One turning vector, and how many ticks it has turned
The counts run from 0 to 838.
[108 116 147 136 111 145 112 139 146 110 145 112 137 170 133 101 126 135
 127  74 123 124 191 108 115  77 174 142 140 119 113 148 149 141 128  67
 125 166  83 111 144 116 110  95 113 155 147 111 127 154  77 101 150  88
 125 129 102  95 128 127 140 135 188  97 130 152  96  65 155 165 113 144
 149 109 142 170 130 124  83 116 112] | 333
[ 98 141 145 133 133 134  94 151 134  98 131 115 126 151 114 123 126 145
 108 109 102 103 152 124 148  93 156 163 151 130 106 147 169 165 134  78
 139 154  97 101 157 111 115 110 142 138 138 111 133 165  71 104 135 103
  97 119 116 102 138 126 113  97 187  87 107 127 115  52 159 177  81 122
 158  94 155 147 127 124  90 126 115] | 403
[ 90 139 142 157 117 132  97 139 114  99 142 105 101 180 110 106 132 143
  93  91 103 105 149 128 130  96 139 153 143 123 114 152 150 157 128  95
 127 136  75 101 135 124 110 113 144 141 140 119 139 152  65 104 126  81
 123 119  99 105 135 107 125 101 176  78 121 153  97  58 171 174 101 134
 162  99 144 152 119 115 108 117 111] | 799
[ 95 134 151 137 127 138  87 157 147  95 120 115 123 160 112 113 116 159
  99 111 104  96 153 128 148  82 151 151 144 142 109 157 168 167 137  81
 132 162 104 102 149 110 112  99 144 130 143 124 134 168  92  99 147 105
  94 122 112 100 136 132 123  94 176  89 103 132 105  62 166 168  78 120
 162 104 167 155 125 128  86 127 128] | 404
[115 115 147 158 129 144 104 124 176 116 146 116 112 193 111 109 122 113
 134  95  97 125 168 101 131  78 167 149 138 119 112 149 150 170 142  88
 118 182  86 139 168 115  90 105 122 148 155 125 142 131  66  96 152 107
 128 150 124  83 135 129 126 113 186 103 125 116 118  89 165 160 121 149
 144 126 162 139 146 119  99 140 128] | 789
[127 128 131 171 142 112  81 124 168 112 168 128 121 191 116 134 136 114
 123 101 122  96 167 114 132  94 145 168 131 118 122 157 148 165 132 103
 114 163  98 148 160 133 103 112 122 143 145 107 137 128  80 104 145 125
 116 134 151  82 147 119 108  80 185  75 155 103 123  82 170 164 120 139
 157 112 152 147 128 114  95  96 101] | 257
[ 94 125 137 141 119 130 107 129 143 100 148 101 118 204 113 104 128 111
 124 106 114 106 150 102 127  77 143 145 134 102 136 155 156 168 132  97
 120 156  71 136 176 119  79 103 147 135 128 114 140 150  74 121 168  91
 134 127 117  90 121 127 143 110 173  87 131 128 103  56 163 171 135 136
 149 113 140 151 137 115 109 136 124] | 135
[ 99 111 156 156 120 141  83 131 152 109 144 121 107 200 108 110 140 133
 110 106 120 130 183 123 137  74 145 167 119 118 132 168 143 158 123 118
 133 150  71 104 151 134 108 100 124 146 145 114 138 158  85 104 152  91
 126 132 111 101 129 127 118 106 179  88 106 112 110  67 165 155 128 133
 160 143 156 149 113 132  80 121 128] | 759
[102 120 156 148 121 127  84 132 134  97 127 119  85 175  99 109 125 165
  92 100  97 113 165 139 134  94 149 161 147 126 107 159 149 169 139 108
 118 158  84 104 134 113 112 109 136 139 155 147 143 158  77  89 131  88
 111 137 107 101 133 125 139 109 170  87 116 138  93  75 172 160 102 132
 163 118 176 157 107 124 108 122 127] | 406
[132 120 153 173 128 135 101 131 146  92 147 126 122 190 110 113 139 124
 120 109  95 109 175 124 127  84 156 165 129 129 122 150 135 165 144 100
 143 174 115 109 149 125  91 121 127 155 142 150 137 165  74 127 147 123
 123 126 137  84 142 104 135  61 183  89 137 128 117  81 169 171 105 136
 169 124 150 147 133 126  98 114 104] | 92
[112 129 138 142 136 126  84 140 132  97 130 112 122 159 123 124 126 138
 105 112 109  94 156 123 159 100 137 159 154 131 110 160 175 156 125  88
 132 139  84 123 162 119 112 109 132 135 130  85 126 147  69 112 139 104
  92 127 129 100 150 127 108 106 181  67 117 124 116  43 156 167  88 133
 139  83 159 156 124 130  82 110 116] | 207
[126 137 122 176 138 104  87 142 160  96 141 118 136 185 106 117 131 143
 109 125 131  82 160 104 135  84 129 172 141 134 128 173 158 158 138 105
 110 156 119 145 158 126  95 106 136 139 140 126 129 162  93 137 166 125
  99 137 143  77 135 117 136  80 179  73 151 120 113  77 157 173 108 145
 158 115 145 175 122 124 101 126 123] | 221
[125 128 131 159 133 111  78 145 144 106 160 134 126 170 115 129 136 135
 117  95 121  97 187 116 141  86 172 174 148 130 114 134 147 155 134 104
  94 174 117 110 150 106 110 116 130 152 128 138 139 163  75 105 150 115
 108 118 125  74 126 136 136  80 174  92 146 121 105  98 162 172 102 113
 186 132 143 158 115 109 108 113 109] | 715
[ 88 137 140 126 127 124  93 148 136 107 126 111 133 159 119 122 139 149
 113  98 124 115 169 117 133  82 163 181 150 124 115 135 155 155 132  84
 121 168  91 104 166 105 116  93 140 141 134 117 128 180  81 107 147  91
 115 123 114 102 131 119 135  98 189  99 115 132 104  57 154 185  96 113
 154 109 143 162 115 124  92 131 116] | 664
[146 115 141 172 125 114  79 120 108  77 146 122 100 185 114 107 131 138
 108 109 106  88 171 133 133  98 138 151 139 125 137 169 159 153 126 118
 121 137  98 122 136 129  96 125 128 152 122 139 134 163  73 133 143  93
 116 122 122  84 139 118 149  97 167  58 151 143 103  63 162 162 108 148
 162 112 158 166 119 125 106 102 111] | 380
[117 132 140 177 128 146  94 139 139 100 142 120 111 191 112 113 137 129
 100  85 107 127 167 114 136  86 145 164 146 146 126 143 128 164 130 100
 130 141  76 110 136 128 107 118 123 152 158 122 132 157  67  99 142  87
 121 141 106  78 141 101 113  84 187  95 109 118 112  77 157 173 119 146
 144 124 132 159 126 122  97 111 100] | 263
[123 131 130 165 113 136 108 133 135  92 148 114 122 196 109 110 141 126
 110  93 113 121 169 109 118  83 143 172 143 130 134 138 127 160 134 100
 124 152  87 117 138 116  93 114 129 147 150 143 130 171  80 120 155  89
 130 134 114  75 132  95 144  87 180  93 136 136 104  69 159 184 123 146
 149 126 124 161 128 116 107 114  89] | 524
[130 108 141 176 119 115  68 130 168  96 141 125 112 192 110 114 125 158
 106 125 130  96 180 122 141  86 141 153 128 147 119 185 161 142 124 122
 112 152 111 119 144 136 103 109 128 146 136 132 135 154  96 125 154 116
 109 136 129  87 138 137 134  93 175  70 144 123 104  87 154 151 107 137
 172 132 170 175 102 135  91 119 143] | 810
[122 149 132 184 120 122  80 135 160 103 147 123 120 196 107 116 136 131
 103 102 125  99 154 104 129  92 164 150 128 144 119 159 147 151 131 107
 113 155  95 136 147 139  96 128 119 151 159 124 128 155  67 129 144  94
 127 151 134  83 145 106 122  92 189  82 142 107 106  99 150 176 138 160
 163 122 147 176 118 121 114 141 145] | 617
[108 149 129 160 101 136 104 146 131  96 153 115 131 187 113 111 137 126
 109  90 116 110 153 103 124  78 157 152 135 132 129 130 138 155 134  90
 125 152  89 118 146 122  92 113 129 151 148 127 119 177  76 124 149  92
 129 126 116  76 129  92 136  90 190  96 137 130 105  72 157 194 133 152
 161 117 123 163 127 116 103 128 105] | 525
[101 112 152 154 133 145  97 125 163 120 154 111 123 193 121 107 133 105
 128 100 107 114 172 105 133  79 157 147 128 106 127 162 155 153 128  89
 132 165  68 123 176 130 104 104 132 149 138 105 142 129  66  99 153  98
 133 123 121 103 134 130 123 111 182  97 119 129 129  66 168 151 113 126
 155 122 155 134 142 126  82 130 125] | 397
[113 120 150 129 130 135  96 128 152 108 138 120 130 174 121 126 136 129
 138  92 120 126 185 121 140  87 187 172 145 120 101 135 137 162 144  95
 128 186  95 103 164 105 112 105 112 151 136 117 137 167  67 107 138  98
 115 137 118  92 133 136 120 102 192  99 112 104 102  74 157 180 111 138
 143 120 145 153 121 118  98 126 115] | 232
[126 136 138 163 126 134  83 155 160 107 156 129 139 164 117 130 134 132
 119 101 109 117 188 111 157  80 174 177 137 149 105 135 155 146 138  93
 123 171 116  97 154 119 118 117 123 156 141 118 129 159  65 111 141 123
  98 137 130  92 141 118 107  83 195  98 127 121 129  84 157 174  88 128
 169 125 145 148 121 136  92 116 118] | 455
[ 96 127 145 134 139 130  93 130 151 114 147 113 138 182 131  98 131 144
 123  80 130  94 181 116 112  93 156 133 137 105 108 170 158 147 137  74
 133 160  86 130 150 125 121  90 119 136 130  97 132 144  87  96 151  98
 125 111  93  88 117 135 132 123 175  92 125 129  85  68 164 156 122 147
 143 114 149 171 134 117  83 124 130] | 138
[127 120 131 170 115 132 103 131 139  90 152 120 118 203 107 108 142 125
 118  99 121 122 186 114 139  82 139 174 136 124 130 159 133 150 134 116
 123 145  79 112 138 122 106 108 117 151 134 119 135 161  71 131 156  86
 114 137 105  79 122 123 130 101 176  76 128 133  99  61 156 172 131 165
 141 134 130 165 115 123 108 104 101] | 328
[114 131 160 144 119 131 103 140 132 105 123 107 102 156 124 106 128 143
 108  95 119 110 164 118 128 100 172 133 139 121 119 169 143 175 127  84
 109 153  84 128 159 118 103 117 114 158 159 126 142 161  66 113 129  86
 111 156 121 120 144 130 129 138 191  72 136 131  89  60 160 154 106 139
 152  81 156 166 121 114  96 133 121] | 372
[124 137 132 173 125 126  71 135 144 109 161 132 133 197 117 115 151 135
 107  97 129 109 186 117 127  77 154 169 129 129 139 159 149 132 129 114
 131 151  93 117 142 144 110 113 128 155 130 119 120 167  71 126 156  93
 128 119 115  80 133 103 133  87 187  94 135 123 119  82 156 171 134 147
 172 140 140 168 116 134  96 128 132] | 224
[116 132 157 144 140 127  93 132 129 108 126 111 112 167 126 109 134 128
 103  99 119 103 164 112 124  94 151 145 140 102 141 181 153 176 122  86
 119 143  73 145 170 126 100 112 124 149 143 104 137 158  65 106 140  84
 117 141 123 110 141 121 128 133 186  72 132 121 108  54 163 148 111 137
 144  91 155 157 138 114  85 129 122] | 568
[100 133 129 183 108 128  86 143 156 101 170 115 125 192 109 109 123 124
 109 106 113  86 152 112 135  79 157 136 126 147 115 150 155 144 127  95
 111 160 108 111 149 128  93 120 150 146 140 137 143 134  74 123 139 120
 127 120 131  87 142 116 133  69 178  85 155 156 118  92 162 173 108 120
 191 111 143 149 132 121 115 123 126] | 56
[120 131 136 150 124 132  97 124 140 100 131 117 113 199 104 111 147 141
 111  92  98 125 176 114 124  83 147 177 134 117 124 141 140 162 147 107
 128 162  82 120 146 118 103  99 124 145 151 126 125 175  78 113 154  87
 121 147 106  78 121 108 139 115 178  94 115 116  99  71 157 178 137 165
 140 146 147 165 118 127 105 130 117] | 132
[ 85 113 137 142 115 129  91 118 164 116 131  99  98 192 111 113 120 144
 113  97 110 110 151 115 125  89 155 142 146 125 111 156 166 158 130  93
 103 169  69 138 162 122 105  94 144 129 151 117 138 127  81  94 148  87
 136 143 120  95 134 126 146 124 177  92 130 143 100  76 164 165 114 129
 152 103 176 157 122 124 110 145 141] | 305
[137 143 124 158 121 113  85 146 142  90 149 125 118 159 108 123 128 142
 108 126  97  89 163 112 150  92 149 165 139 135 103 157 180 150 151  96
 105 157 122 117 152 115 101 117 140 146 141 127 133 160  67 134 144 126
  86 135 141  95 136 117 128 104 176  69 148 139 120  66 163 172  93 144
 174 106 161 154 115 129 117 121 130] | 547
[ 98 101 166 146 116 130  90 123 141  91 132 115 109 174 115 107 129 158
 115 111  99  96 172 147 122  90 158 147 135 127 104 166 154 156 137  97
 146 171 103  94 150 117 110 105 135 139 129 143 142 162  90 114 135 111
 117 109 117 108 140 124 149  86 177  87 124 146  93  71 171 167  88 118
 169 108 173 156 118 131  89 120 121] | 144
[126 108 135 178 142 111  81 124 159  93 146 115 114 187 106 110 126 155
 105 106 109  86 185 127 135  89 133 165 154 137 109 177 159 142 140 101
 117 158 116 122 132 126 118 104 143 140 127 135 148 132  84 111 147 114
 111 121 112  76 134 132 146  81 166  77 134 153 105  86 166 156  87 130
 161 129 168 166 118 135 103 115 128] | 52
[107 134 155 132 110 135  91 133 114  97 142 124 104 182 113 114 136 134
 110 105  98 109 163 128 141  90 154 153 118 106 123 158 166 164 141 103
 143 148  74 103 153 120  95 113 129 144 135 109 132 179  70 125 144  92
 116 125 113 106 126 117 122 121 172  79 113 122 101  44 166 171 126 160
 160 117 155 151 118 123 104 126 125] | 237
[129 126 155 162 107 127  76 133 122  94 140 127  88 172 112 122 132 148
  94 115 103 102 157 136 135  98 154 153 125 135 126 156 160 165 124 114
 115 148  90 116 144 128  92 130 131 155 148 150 126 171  72 116 130 100
 119 141 142 101 154 101 133  99 183  68 149 129 111  74 162 161 107 132
 187 106 176 154 110 132  99 113 120] | 511
[130 119 127 154 134 109  82 119 158 111 166 129 133 181 118 129 145 123
 132 107 117 102 196 116 138  88 166 182 136 113 110 156 160 135 147 110
 121 179 114 114 164 124 108 106 122 150 116 112 140 157  62 136 151 122
 109 120 142  91 130 125 136  89 185  87 147 122 117  78 160 173 116 144
 163 134 152 150 112 132 104 121 129] | 585
[119 117 151 165 104 129  73 121 123  98 158 119 110 181 126 112 139 139
 109  98 105  94 175 144 128  99 155 144 128 133 119 161 169 126 121 106
 140 148  92 105 132 141 109 120 137 149 130 126 131 149  71 121 135 100
 125 105 126  98 149 103 143  95 175  75 151 160 118  71 167 166 102 136
 179 106 166 158 116 142  93 104 120] | 642
[133 114 133 168 121 132  77 128 143  93 168 124 123 189 124 105 117 126
 126  91 108  85 170 114 138  81 167 128 142 142 125 147 173 135 121  96
  98 160 103 128 145 119  91 121 137 152 121 133 136 143  73 113 156  97
 127 116 114  61 132 137 154 100 166  84 155 154 112  97 153 166 110 134
 179 116 156 164 139 120 111 125 131] | 383
